Each row is where one point has got to under a steady rotation. How many ticks took it there?
The counts run from 0 to 418.
[ 63 103 115 138 133 129 113  98 123 137 128 116 148 113  95  84 117 122
 151 172 113 112 144  96  93 105 183 138 108 114  76 103 153 115 141 143
 150 104  82 119  97 122]
64
[ 69 134 124 128 147 103 112 119 140 152 140 146 119 137 108 104 103 134
 137 164 115  99 113 113 133  98  92 138 115  86 138 123  76 100 119 127
 156  75  87 151  67 149]
168
[ 50 139 115 133 105 108 111 102 152 134 112 138 128 160 101  84  97 127
 152 187 116 117 146 118 104  83 144 114 103 149 147 116 127 114 113 170
 147 119 128  80 128 117]
272
[ 49 127  88 143 133  89  83 109 115 128 127 116 122  91 134 103 139 141
 153 157 128 132 143 121 124  85 131 152 121  93 133 142 127 101 135 144
 169  87  92 163 105 124]
98
[ 92 132 125 128 116 124 134 115 164 151 105 160 140 151 118  87  58 148
 146 187  96 109 144 101 115  84 137 121 102  99 112  97  90 131 113 145
 149  84 105 108 106 154]
196
[ 54 148  96 105 121 109  67 103 142 125 140 131 137 165 129  74 140  94
 163 156 133 101 146 137  96 122 124 133 127 122 144 131 138  85 140 155
 137 118 116  98  80 112]
294
[ 48 137 118 130 111  99 119 100 150 122 103 134 136 156  99  70 116 107
 160 182 104 133 141 134 103 101 140 105 124 128 152 130 116 106 119 148
 156  87 125  88 123 120]
275
[ 82  84  91 126 114 120 109 100 132 114 135 103 134  89 123  80 112 130
 145 178 107 134 142 115  94  85 168 132 113 107  81  95 156 105 137 137
 142 111  92 133 100 128]
71
[ 50 137 104 116 145 105  85 113 159 147 110 147 162 125 142 110  98 149
 158 157 128 137 112 101 132 108 148 147 130 107 128 131 128 103 132 135
 143  50  81 135 108 129]
115
[ 48 120 110 118 130 105 110  98 111 148 140  98 116 112  96  90 119 160
 127 184 120 142 112  96 119  76 148 134  96 110 130 125 130  87 107 132
 157 102 102 148  97 113]
89
[ 82 144  96  85 147 134  65  87 128 141 133 124 148 143 123  98  97 146
 152 147 130 114 134  81 114 104 155 155 109  87  84 121 150 105 134 153
 135 131  92 125  87 125]
373
[ 51 124 120 127 108 100 120 107 152 133 106 130 133 159  98  69 100 110
 150 190  97 139 138 127 102  98 136 105 117 134 147 121 116 100 114 146
 154 101 137  87 120 123]
274
[ 76 113  74 122 137 113  91 123 143 118  86 140 147 106 154 105 118 138
 174 152  91 133 119 108 116  94 136 120 112 104 116  96 108 105 116 145
 147  55  92 134 118 144]
126
[ 64 138 102  74 124  95  79 102 145 107 117 112 120 136 107  81 112 150
 141 160 106 133 146 117 108  79 126 135  80 120 107  99 143 126 102 143
 160 144 123 123 111 121]
344
[ 47 113 113 120 129 100  93 120 164 139 141 106 138 129  81  89 104 110
 131 151 106 110 132 107 108 102 132 131 117 142  85  85 144 125 120 143
 167 127  96  94  86 119]
326
[ 73  90 117 127 127 124 122  93 139 131 119 106 148 104 106  73 113 124
 150 173  96 131 129 107  96 108 170 133 122 100  76 106 153 108 135 126
 149  93  93 123  97 125]
66
[ 73 139  91 114 112 129  84 114 148 151 139  96 138 156 115  79 107  95
 144 159 141 110 125 107 122  77 138 133 132 122 130 110 142  89 148 155
 159 113 102  83  78 127]
302
[ 69 107 106 107 110  92  96 119 171 106 131 100 134 115 104  75  97 113
 133 157  98 140 135 131 113  90 134 126 120 113  95  84 139 130 122 130
 179 116 101 110  98 122]
333
[ 71 110 112 120 113 102 117 118 144 120 129 147 153 110 131  94 120 112
 129 182 117 120  98 135 111 119 142 120  96 103 116  89  92  78 117 125
 130  66  77 140  82 154]
144
[ 66 130 109 117 167 130  91  94 126 132 110 134 150 133 106  90 130 135
 181 150 104  89 144  89  89 112 164 143 107 116  83 122 156 120 135 141
 142 108  90 121 106 105]
57
[ 56 105  83 121 129  97  72 108 126 145 126 114 125  94 150 104 127 159
 155 159 107 149 139 112 122  98 108 147 130  96 124 137 127  91 122 140
 157  87 108 170  95 130]
102
[ 91 120  70 115 129 131  81 117 147 129 128  79 117 135 118  78 107  94
 166 142 107 113 123 109 119  73 113 124 142 111 126  99 141 102 138 139
 172 109 109  87  89 124]
309
[102 119 112 132 109 120 138 113 145 118  91 158 119 134 127  76  90 126
 161 181  79 111 160 121 100  85 122 109 110  77 114 105  83 126 121 145
 149  83 116 125 108 151]
203
[ 83 134 110 151 127  99  94 133 149 144 136 148 125 114 133 114  93 132
 148 152 123  87 150 114 130  81  99 150 123  88 118 117  95 133 142 149
 171  93  76 148  77 159]
176
[ 71 136 126 118 132  88  98 100 152  98 138 118 123 142  63  76 103 107
 133 176 119 100 133 133 110  75 149 135  91 132 122 110 126 123 135 138
 166 135  95 100 107 121]
10
[ 63  91 123 125 135  94 105  90 137 124 143 130 133 107  95  97  91 150
 128 194 105 139 117 104 108 105 159 143  98 120  97 114 127  90 110 131
 125 110  94 150 100 133]
404
[ 65 125 100 138  82 105 104 113 132 139 101 115 127 144 104  67 120 103
 149 183 106 131 155 122 107  82 138 102 117 122 138 113 117  93 122 162
 168 109 135  90 116 132]
279
[103 132 115 142 119 113 132 112 138 108  95 168 124 132 138  82 109 121
 170 176  88 102 167 133  95  91 125 113 109  79 119 113  82 132 123 145
 148  83 110 124 105 149]
204
[ 91 109  92 115  98 112 107 126 137 118 139 128 130 111 147  90 109 123
 123 182 118 126 110 130 121  82 129 124  99  89 123  84  94  80 120 129
 137  84  85 144  82 161]
149
[ 83 126  92  73 139 125  62  89 130 129 123 117 146 129 139  81 112 141
 163 145 109 139 143 103 106 114 132 147 130  69  83 125 142  97 133 135
 141 118 112 143  78 126]
369
[ 70  93 100 134 152 106  88  91 120 108 138 136 117  97 108 108 104 150
 152 173  99 116 131  89  94 104 149 141  91 119  80 101 134 104 116 148
 128 128  90 140 101 129]
397
[ 68 114  86 105 164 114  75 111 149 117 126  99 114 132 116  90 119 105
 175 133  82 104 122 107 104 102 100 122 137 121 114 101 140 117 121 134
 163 111 113  93  82 114]
316
[ 43 121 117 125 139  93  90 115 163 130 144 115 134 130  85  94 112 112
 143 143 112  96 136 105 110 105 136 134 113 143  96  90 148 134 125 145
 166 129  83  93  87 117]
325
[ 78 127 102 134 106  96 113 119 135 113 143 150 144 113 135  96 126 112
 127 177 138 102 116 142 116  93 155 130  86 103 119  90  94  92 135 142
 134  80  64 140  84 156]
146
[103 124  77 110 115 119  94 127 131 119 147 131 109 115 148  99 107 141
 131 179 122 107 115 125 117  68 109 130  86 101 129  86  95  87 116 142
 130 108  90 147  78 159]
154
[ 66 100  97 136 173 105  87  89 120  88 126 143 118  91 113 105 121 137
 175 160 101 109 132 106  93 108 150 143 105 106  89 113 123 119 126 145
 139 111  82 146 108 122]
395
[ 64 113 105 130 107 109 110 124 134 142 134 144 151 125 123  98 114 127
 122 185 120 113 104 115 113 105 153 124  82 117 102  71 105  81 113 145
 120  91  79 133  85 160]
142
[ 53 155 112  80 120  97  89 108 128 138 114 111 129 151  84  77 117 144
 132 160 115 128 136 104 114  94 140 132  85 104 104 111 128 113 100 141
 164 132 119 128 102 122]
350
